Turns, then the turns between two rows, first turn first; the first pair answered
turn j_826:
22  2  -15  6  7  -14  -1  1  16  -9  6  -5  -1  -23  -7  2  -1  4  3  ->  25  -1  -12  8  1  -10  1  9  16  -6  3  -4  3  -23  -7  0  2  4  6
-19  -3  8  -8  -1  8  -7  3  -2  6  -4  2  0  4  -3  -11  -3  4  -4  ->  -18  5  4  -8  6  3  -5  -11  -4  1  2  1  -5  6  -5  -5  -5  4  -9
-2  11  0  -21  2  10  -4  6  1  -9  -3  -5  -8  6  0  5  -9  -2  4  ->  3  13  -1  -16  4  5  3  -4  -3  -14  2  -3  -7  10  -3  11  -7  1  2
turn j_115:
-7  -9  9  21  -8  8  -7  31  10  12  -18  4  19  -10  2  -15  9  -2  0  ->  23  6  12  14  -10  4  19  10  0  -14  -6  12  24  1  -9  10  17  16  -3
-11  2  20  15  -7  -3  2  10  5  1  -4  26  4  8  -3  -27  13  26  -5  ->  6  -4  15  32  -13  -8  1  22  11  10  -5  16  9  1  -5  -23  14  12  9
-1  -3  12  10  -6  18  5  7  -6  25  -12  5  11  5  -7  -10  11  9  -1  ->  11  -2  10  13  -8  15  12  4  -6  20  -8  6  14  6  -10  -1  14  9  2
-35  7  22  -32  3  22  3  -13  -23  -6  4  16  -5  30  4  0  -5  15  -12  ->  -11  -20  6  15  -12  13  -18  31  -1  28  -7  -16  2  4  11  -3  -11  -34  25
turn j_400:
2  -5  -12  17  12  -13  -5  -11  12  18  -7  1  2  -7  -10  -1  11  -5  -10  ->  20  -6  -13  11  4  -11  1  4  17  13  -9  -1  5  -9  -13  3  10  -6  0
10  -14  5  26  -11  -10  13  -12  1  17  4  8  11  14  1  -4  16  19  -2  ->  38  -1  -6  -1  -14  -6  17  1  8  -4  5  -2  3  9  -8  10  8  14  10
10  4  8  3  1  23  -8  -11  -9  -7  -2  -24  0  23  6  13  -1  -20  13  ->  -2  1  11  11  4  22  -11  -19  -11  0  -1  -21  2  26  6  7  1  -18  6
turn j_72:
4  -11  -2  4  -12  -8  -12  9  6  5  1  -14  -3  -8  2  3  -5  -36  12  ->  12  -8  -13  0  -7  -15  -10  8  18  -1  0  -6  -5  -22  -3  -1  -5  -24  4
-5  -15  -1  10  -5  5  -12  17  9  16  -1  -9  -3  -10  -1  -8  7  -6  7  ->  1  -14  -6  10  -4  0  -8  14  13  13  -1  -5  -2  -18  -5  -10  8  2  1
-4  21  -2  8  7  -11  -4  -17  -15  -1  9  -8  -15  7  0  12  -7  -11  -11  ->  -7  23  -5  -1  9  -8  -8  -11  -12  -3  6  -10  -18  5  0  7  -12  -13  -10
3  12  2  -23  0  2  10  -16  -9  -20  8  2  -7  13  -7  8  -1  15  -10  ->  1  12  7  -19  -1  4  10  -17  -13  -17  9  0  -4  18  -5  10  0  11  -9
turn j_312:
18  7  11  3  -11  1  6  2  8  3  -2  4  7  10  7  6  -4  3  13  ->  0  5  18  -4  -9  8  0  5  5  7  -6  8  4  14  11  -4  -4  4  8
-6  -13  12  15  4  6  -16  -14  -12  34  -7  5  6  -13  2  -7  -16  -9  -2  ->  15  -12  4  24  3  -2  -11  -17  -10  30  -2  0  9  -18  -3  3  -14  -11  2
0  -5  -2  -23  3  15  -2  20  -1  0  2  -8  -12  -6  6  -10  -2  -2  10  ->  25  0  -6  -10  -1  6  10  11  -3  -6  9  -10  -8  -6  -1  7  1  -1  16
Pairs:
(2 to 3 turns a pair)
14  -12  -1  -3  -13  9  -3  41  11  1  -11  -13  5  -5  -1  -4  -1  -15  23  ->  29  -14  -1  24  -16  -8  15  20  8  0  -2  -1  17  -8  -9  6  15  5  13 -> j_72, j_72
-20  -6  22  -5  -5  10  11  -6  -15  0  1  22  6  7  9  -7  18  4  -1  ->  -12  -2  11  -29  -5  19  3  18  -1  -5  -8  11  -3  -3  8  -9  4  -8  9 -> j_400, j_826
6  3  -1  7  1  3  -9  5  0  -6  5  -6  -6  3  -2  2  -2  -18  15  ->  -3  7  10  3  1  6  1  -9  -9  -11  9  7  -2  13  -3  2  6  -1  4 -> j_115, j_826, j_400
-13  30  -7  -19  -2  -4  -22  -2  -7  -9  19  9  -6  14  1  3  -6  3  5  ->  -27  15  -4  -3  -7  -2  -32  11  -2  10  12  6  0  9  7  -10  -5  -4  8 -> j_826, j_115
-4  15  7  -11  8  -8  9  2  0  -1  5  1  -7  2  -2  6  -12  20  -10  ->  9  8  14  -1  -5  -6  16  13  -1  2  5  -2  3  6  -1  10  -6  17  2 -> j_72, j_400, j_400
11  5  -16  -10  11  -9  3  -5  0  -22  1  -5  -11  3  -10  0  -11  -4  -10  ->  15  -1  -20  0  8  -10  -4  3  6  -15  -2  -12  -10  -4  -9  -1  -14  -15  -1 -> j_115, j_115
-7  -5  14  2  -5  -4  12  0  -4  4  -17  21  17  -7  -7  -14  11  26  -2  ->  17  -8  1  15  -11  -7  7  18  7  7  -19  4  16  -19  -7  -7  6  4  16 -> j_826, j_115
-4  4  -17  -4  -11  7  -1  9  6  -6  0  15  -3  -7  3  -6  4  14  -5  ->  -16  2  -12  -3  -11  9  -4  7  2  0  0  14  -2  -2  8  -12  4  10  -6 -> j_72, j_400, j_115
